Families of rows that turns and mirrors carry onto each other, the same ones carrying the whole set onto itself: the rest of each named row's family, in list order
4 families of 8 rows
Vudib: [-0.05  1.17 -3.62  3.44 -1.06 -0.35 -2.84  0.14  1.16 -0.61 -0.77 -0.77
 -1.46 -0.15 -0.67  1.24  0.61 -0.38  1.55 -1.49 -0.41  0.59 -3.08]
pobe: [-0.76 -1.79  2.22  0.73  0.37  0.91 -1.09 -2.68 -0.65 -0.84 -1.75  1.09
 -1.93 -0.75  0.83  0.51 -1.29 -1.59 -2.35 -2.14 -1.64 -0.75  0.38]
kedu: [-0.48 -3.75  1.51  3.37 -1.27  0.51 -2.62 -0.49 -3.36  0.27 -1.69 -2.71
 -0.75 -1.42 -1.56 -0.65 -0.13 -0.76  0.00  0.79  0.47  0.57 -2.06]
pima: [-0.28 -2.02 -1.78  0.67 -0.69 -0.91 -0.98  0.48 -1.38  0.11  0.55  0.41
  0.59  0.95 -0.47  1.14 -1.83 -0.49 -1.59  1.76  1.29 -1.01 -5.69]
Riza: [-0.40  0.68  2.43  0.89  0.46 -3.03  0.12  0.02  0.65  0.67 -0.87 -0.24
 -0.77 -1.04 -0.78  1.22  2.19 -0.90  1.30 -1.87  1.29 -1.15  0.32]
Momum: [-0.10 -0.12  3.13  0.82  0.68 -2.53  0.38 -0.41  1.64  0.35  0.29 -0.02
 -1.67 -0.64 -0.59  1.49  1.78 -1.42  0.83 -1.63  1.20 -0.63  0.04]
kubib: [-0.41 -0.63  0.00  0.38  1.03 -1.49  0.29 -1.31 -4.07 -2.33  0.95 -0.06
 -1.47 -0.91 -1.13 -0.71 -1.42  1.16  2.07 -1.22  0.81 -2.23 -1.44]
Bukev: [ 0.63  2.07  0.85  1.26 -0.38 -0.52  0.84 -0.75 -0.91  0.50  2.07  0.92
  0.52  0.95  0.14  0.57 -0.03  1.58  0.04 -1.03 -1.87  2.87 -1.70]
zazi: [-0.14 -0.52  0.76 -0.74  0.29 -0.81 -0.41 -1.31 -4.72 -2.19  0.56 -1.30
 -0.85  0.03 -0.69  0.20 -1.88  1.21  1.11 -1.97  0.69 -2.34 -1.38]
Nok: [ 0.82  0.36  1.01  0.23 -1.94 -0.99 -2.60 -1.59 -0.02 -0.19 -3.26 -0.61
 -3.53  1.86 -3.13  0.83  0.86 -1.51 -1.26  1.39 -0.21  0.64 -1.89]
ton: [-0.03  0.25  2.71  1.18  1.08 -2.98  0.59 -0.87  1.60 -0.21  0.72 -0.09
 -1.25 -0.57 -0.49  0.89  1.11 -1.08  0.48 -1.44  1.70 -1.09  0.41]
tudiz: [ 0.37 -2.62  1.38  4.26 -1.86  1.26 -2.68  0.08 -3.54 -0.10 -1.79 -2.41
  0.38 -0.70 -0.52  0.27  0.33 -0.24 -0.24  0.45 -0.26  0.14 -2.20]
dof: [-0.41 -3.16  0.75  4.30 -0.64  0.39 -1.95 -0.28 -3.42  0.45 -2.15 -2.89
 -0.41 -0.58 -1.37 -0.13  0.39 -1.24  0.16  0.92  0.08  0.14 -3.18]
tadam: [-0.42 -2.09 -1.97 -0.79 -1.07 -1.05 -1.01  0.42 -0.81  0.91  0.38 -0.64
  0.15  1.38 -0.55  2.47 -0.98 -0.27 -1.08  1.48  2.02 -0.37 -4.74]
banet: [-0.45 -2.44  2.13  0.79  0.05  0.43 -0.72 -3.10 -0.63 -0.60 -1.32  0.49
 -1.93 -0.40  1.05 -0.11 -2.31 -1.02 -2.06 -2.65 -1.29 -1.09 -0.10]
lete: [ 1.18  0.10  0.83 -0.34 -0.81  0.14 -2.47 -1.53  0.07 -1.42 -2.31 -0.69
 -2.91  1.38 -4.03  0.52 -0.03 -2.15 -1.14  1.84  0.76  0.34 -2.23]
pelun: [ 0.14  1.57  1.50  1.42  0.11 -0.71  0.47 -1.08 -1.15  0.51  2.52  0.71
 -0.12  0.95  0.90  0.66 -0.68  1.48 -0.05 -0.79 -1.99  2.92 -1.41]
Bodo: [ 0.26 -0.17 -3.11  4.36 -1.20 -0.78 -2.58 -1.52  1.29 -0.44 -0.33 -1.22
 -2.10 -0.50 -0.45  1.22  0.62 -0.58  1.34 -0.92 -1.72  0.36 -2.99]
fitas: [-0.21  0.67 -3.59  3.29 -1.58 -0.85 -2.78 -0.50  1.43 -1.31 -0.95 -0.75
 -1.98 -0.27 -0.70  0.69  1.23 -0.95  1.27 -0.67 -0.96  0.15 -2.69]
Midan: [ 0.24  1.15 -0.12  1.27  0.36 -0.79  0.83 -1.31 -1.39  0.64  2.02  0.53
  0.90  1.33  0.24  0.24 -0.08  2.28 -0.33 -0.63 -1.91  2.70 -1.58]
nepa: [-1.25 -1.66 -2.33  0.34 -0.53 -0.88 -0.89  0.43 -0.46  0.24  0.12 -0.55
  0.48  1.19  0.15  1.39 -1.20 -0.38 -1.19  1.78  1.18 -0.45 -5.81]
tupu: [ 0.48 -0.36  0.17 -0.71  0.49 -0.72  0.30 -1.37 -4.10 -2.31  0.74 -0.33
 -0.63 -0.57 -1.18  0.11 -2.01  2.06  1.30 -1.81  0.67 -1.85 -1.70]
nisug: [ 0.65  2.14  0.70  1.01  0.34 -0.74 -0.01 -0.35 -0.88 -0.25  1.44  1.14
  0.83  1.62  0.47 -0.64 -0.93  1.06 -1.11 -0.91 -2.17  2.81 -1.74]
dukon: [-0.51 -1.98 -2.31 -0.07 -0.78 -0.50 -0.87  0.84 -0.43 -0.48 -0.55 -0.51
  0.05  0.99  0.12  0.81 -1.05 -0.78 -1.48  2.17  1.16 -0.27 -5.36]
tobov: [ 0.78 -0.17  1.02 -0.10 -1.37 -0.46 -3.71 -1.24 -0.69 -0.42 -2.94 -0.72
 -2.79  1.69 -3.56  0.24  0.44 -2.10 -1.10  1.52 -0.40  0.66 -1.59]
Tebip: [-0.42 -3.26  1.03  3.69 -0.84  0.14 -2.51 -0.19 -4.14  0.61 -1.87 -2.75
  0.31 -0.85 -1.37  0.11  0.23 -0.86 -0.37  0.86  0.40  0.33 -2.68]
Mik: [ 0.00 -0.26  0.82 -0.74  0.13 -1.18  0.48 -1.34 -4.31 -2.13  0.45  0.23
 -0.83 -0.68 -1.33  1.00 -1.64  1.84  1.65 -1.98  0.75 -1.52 -1.12]
vatu: [-1.90 -2.39  2.16  0.10 -0.28 -0.07 -0.57 -2.92 -0.71  0.05 -1.28  0.57
 -1.95 -0.01  0.96  0.17 -1.99 -0.92 -2.50 -2.52 -2.17  0.03 -0.89]
Nivof: [ 0.46 -0.31  0.45 -0.12 -1.07 -0.57 -3.40 -1.19 -0.80  0.34 -2.47 -1.02
 -2.89  1.83 -4.18  0.66  0.66 -1.98 -1.50  1.24 -0.33  0.74 -2.38]
vuzet: [-0.51 -1.92  2.21  0.76 -0.10  0.56 -0.76 -2.84 -0.19 -0.79 -1.55  0.83
 -0.88 -0.27  0.67 -0.06 -2.40 -0.23 -1.97 -3.11 -1.76 -0.89  0.06]
Zag: [-0.03  0.38  2.60  0.76  0.71 -3.18  0.65 -0.38  2.29 -0.24  0.40 -0.14
 -0.69 -0.63 -1.07  1.32  1.52 -1.81  1.56 -1.33  0.35 -0.43 -0.45]
zasim: [ 0.33  0.66 -3.69  3.14 -2.13 -0.78 -3.33 -0.04  0.51 -0.61 -0.92 -1.11
 -1.56 -0.66 -0.73  0.64  1.22 -1.03  1.32 -0.51 -1.26 -0.26 -2.57]

The rest of the family of Bukev: Momum, banet, fitas, nepa, tupu, tobov, Tebip
The rest of the family of vatu: Riza, kubib, tudiz, tadam, lete, Bodo, nisug
The rest of the family of Nok: Vudib, pobe, kedu, pima, zazi, Midan, Zag

Families of rows that turns and mirrors carry onto each other, the same ones carrying the whole set onto itself: the rest of each named row's family, in list order
10 families of 4 rows
tum: [-2.34 -1.13  1.37  0.20  1.20 -0.43  1.81 -0.15 -1.78 -1.42 -0.32 -0.46
  1.39 -0.26 -0.93  0.65  1.16 -1.20]
pupi: [ 2.41  1.66 -2.63  1.08 -0.84  0.48  2.17  2.33  0.81 -2.38  0.21 -0.06
 -1.54 -0.17  0.16 -0.07 -2.74  0.48]
figat: [-0.03  2.46 -0.43  1.35 -2.31  0.19  2.14  0.45  0.94 -3.30  1.46  0.93
 -1.48  0.13  0.98 -2.74 -1.77  1.18]
buk: [ 0.03  0.90 -0.43  1.13 -1.25  0.81  1.51 -0.45  1.05 -3.53 -0.38  0.98
 -3.06  0.93 -0.45  0.04 -2.37 -0.69]
vom: [ 0.37  1.22  0.66  2.40 -0.11  0.40  0.46 -0.24 -1.92 -2.13  1.50 -0.32
 -3.74  1.00  0.44 -2.89 -1.68 -0.58]
tad: [ 2.37 -1.85  0.59 -0.16 -0.09  0.56  0.14 -0.36 -0.65  1.07  0.96 -0.83
  0.92  0.49 -2.25  0.87 -0.94 -2.45]
Pafo: [-0.04  2.03  0.65  2.67 -1.67 -0.01  0.40  1.79  0.02 -2.20  0.47 -1.12
 -2.65 -0.49  0.90 -0.49 -3.35  0.34]
vili: [ 0.09 -0.01 -0.50  1.14 -0.70 -1.58  2.06 -0.02 -0.10 -0.37 -2.43  2.14
  0.13  0.98  2.03 -2.22 -2.77  2.58]
dek: [-0.35  0.72 -0.43  0.09 -1.52 -0.10  0.66  1.60 -0.69 -3.73  0.21 -1.59
 -3.56 -0.27  0.88 -0.76 -2.41  0.89]
pafa: [ 2.95  0.21  2.11 -1.79  0.36  1.18 -0.43 -1.25 -2.35 -0.13  1.47 -1.66
  0.06 -0.08 -1.89 -0.16 -1.04 -0.44]
Tilu: [ 1.67 -0.38  0.78 -1.99  2.83 -0.30  1.01  0.35 -1.02  0.72  1.67 -0.86
  1.26  1.33  0.37  0.09  1.00  0.23]
lusi: [-2.06 -0.17 -0.35  0.05 -0.21 -0.28  0.78  1.34 -2.50 -0.02 -1.36 -1.55
  2.80 -1.40 -1.17 -0.76 -0.37  0.26]
nimur: [ 2.38  2.29  1.03  0.18 -2.04 -0.36  1.57  1.89 -0.08 -2.79  0.66 -0.39
 -2.87  0.74  1.60 -0.24 -2.15  0.46]
latob: [-0.84  0.56  1.03  1.06  0.42  0.76  0.86  2.00 -1.10 -0.41 -1.03 -2.42
  2.68 -0.58  1.06  1.25  0.03 -0.01]
benun: [ 0.51 -0.80  1.77 -1.14 -3.18 -1.39  1.12 -0.65 -1.96  0.44  1.24  1.71
 -0.26 -2.43  0.58 -2.00 -1.55  2.34]
namin: [ 1.06  1.11 -0.64 -0.81 -1.44 -2.64  1.75 -1.29 -0.80 -0.30 -0.61  2.49
  0.05  2.09  0.55 -1.79 -1.33  2.93]
zalat: [-1.13 -0.57  1.40  0.50 -1.87  1.74  1.49  0.52 -1.64  1.21 -1.56 -1.07
  0.49 -1.88  0.03 -0.14 -0.85 -2.38]
faz: [ 2.07 -0.28 -0.77 -0.21  0.60  1.04 -0.44 -2.24 -1.08  0.91  0.92 -1.17
  0.67  2.62 -1.55 -1.14  0.34  0.71]
Fim: [ 3.68 -1.28  0.19  0.43 -0.28  0.30 -0.91 -1.01 -0.50 -0.47  1.23 -1.76
  0.09  1.22 -0.82  0.94  1.06 -0.42]
tok: [ 3.03 -1.53  1.30 -1.34 -0.71 -0.45  2.53  1.19 -2.76  0.44  1.09 -1.37
  0.52 -0.59 -0.86 -0.29  0.81 -1.33]
Nebe: [-2.15  0.36  1.09  1.40 -1.49 -0.85  1.71  0.53 -2.88 -0.70  1.52 -0.99
  1.12 -3.06 -0.38  0.19 -0.89 -0.99]
ves: [-0.32  2.40 -0.89 -1.63 -1.74 -0.91  3.42 -0.14 -0.01 -1.48 -0.95  2.87
 -0.39  0.31  0.61 -0.82 -0.86  1.10]
rok: [ 1.22 -0.10  0.47  1.97  0.23  0.10  1.52  1.53  1.07 -0.53  0.80 -0.94
 -3.24  0.40  0.36 -2.05 -3.84  1.28]
Zeg: [ 1.49  0.05 -1.83 -1.28 -0.67 -2.14  0.92 -0.75 -1.28 -0.60 -0.68  2.79
 -0.40  0.59  0.48 -2.61 -3.07  1.43]
gur: [-1.39 -1.17  0.89  2.40 -0.63 -1.55  0.96 -0.16 -2.82 -0.81 -0.80  0.70
  1.83 -2.26  0.19 -0.06  0.84 -1.06]
fas: [ 3.10 -0.16  3.23 -0.78 -0.28  0.16  1.10 -1.12 -2.60  1.63 -0.04 -0.18
  1.39  0.84 -0.36 -0.91 -0.24 -0.59]
Sovun: [ 0.24  2.28 -1.54  1.07  0.39  2.08 -1.64  1.44  0.19 -1.72  0.19 -0.59
 -0.53  0.96  0.54 -1.99  0.17  1.19]
fus: [ 3.18  0.02  2.10 -0.31  0.45 -0.20 -0.79 -0.06 -2.17  0.88  1.95 -1.64
 -0.05  1.45 -0.36 -0.72  0.09 -0.86]
Fur: [-1.68  0.20  1.60  1.88  1.37  0.49 -0.70  0.07 -2.36 -0.25 -0.04  1.06
  0.53 -1.93  1.22 -3.02 -1.02  1.13]
Zatun: [ 2.31 -0.15 -0.88  0.55 -2.03 -3.20  2.13 -1.11 -0.16 -1.13  0.75  2.72
  0.41 -0.23 -0.59 -0.33 -1.13  2.34]
zogez: [ 0.67 -0.62  0.70  0.23 -0.34 -1.01  4.09 -1.10 -1.51 -1.90 -1.31  2.06
 -1.86 -0.01  0.46 -2.60 -2.01  2.41]
dit: [-0.47 -0.87 -0.15  1.09  2.19  2.33  1.14 -0.58 -1.63 -0.23 -2.13 -0.95
  1.75 -1.17  0.73  0.47 -0.34 -0.65]
lov: [ 0.41 -1.30 -0.86  0.48 -0.45 -3.50  3.02  0.57  0.24 -1.36  0.62  2.35
 -0.86  0.99 -0.68 -1.66 -2.58  1.28]
tir: [-0.82 -0.95  0.71  0.16  0.35  0.54  0.30  0.06 -1.64  0.27  1.69 -1.21
  3.39 -1.15  1.40 -0.87  1.18 -0.88]
buka: [-0.09 -0.23 -3.01 -0.90 -2.58 -2.27  1.95 -0.91 -0.02 -0.60  0.52  1.18
  0.92 -0.09  0.69  0.15 -1.78  2.23]
Sug: [-2.40 -0.06  0.44  0.63 -1.29 -0.33  0.55 -0.06 -2.04  0.38 -1.92 -0.83
  2.55 -1.55  0.92  0.92 -0.03 -0.05]
pamor: [ 1.02  0.35 -0.74  0.98 -1.99 -0.78  2.16 -0.79  1.39 -1.29  1.14  1.67
 -0.48  0.30  0.93 -3.23 -2.92  2.85]
tunu: [ 2.49  0.71 -0.54 -2.25 -3.27  0.72 -0.30  0.73 -0.24  0.04  1.69 -1.10
  0.24  0.20 -0.55 -0.24  0.81  1.35]
gaba: [ 1.35 -1.14  1.57 -0.35 -1.15  1.69 -0.06 -0.99 -1.51  0.70  1.41 -1.82
  1.60 -0.01  0.38 -1.40  1.11 -1.74]
beril: [ 0.07  0.97 -0.01  4.17 -0.82  0.48  0.56  0.46 -0.15 -3.45 -0.46 -0.44
 -2.55  0.22 -0.45 -1.40 -0.88  0.49]

The rest of the family of Fur: benun, Sovun, tunu
The rest of the family of Pafo: namin, fus, Sug
The rest of the family of pupi: tok, zogez, dit
The rest of the family of vili: nimur, latob, fas
The rest of the family of Zatun: Fim, gur, beril
The rest of the family of tir: figat, pamor, gaba
The rest of the family of ves: Tilu, zalat, rok

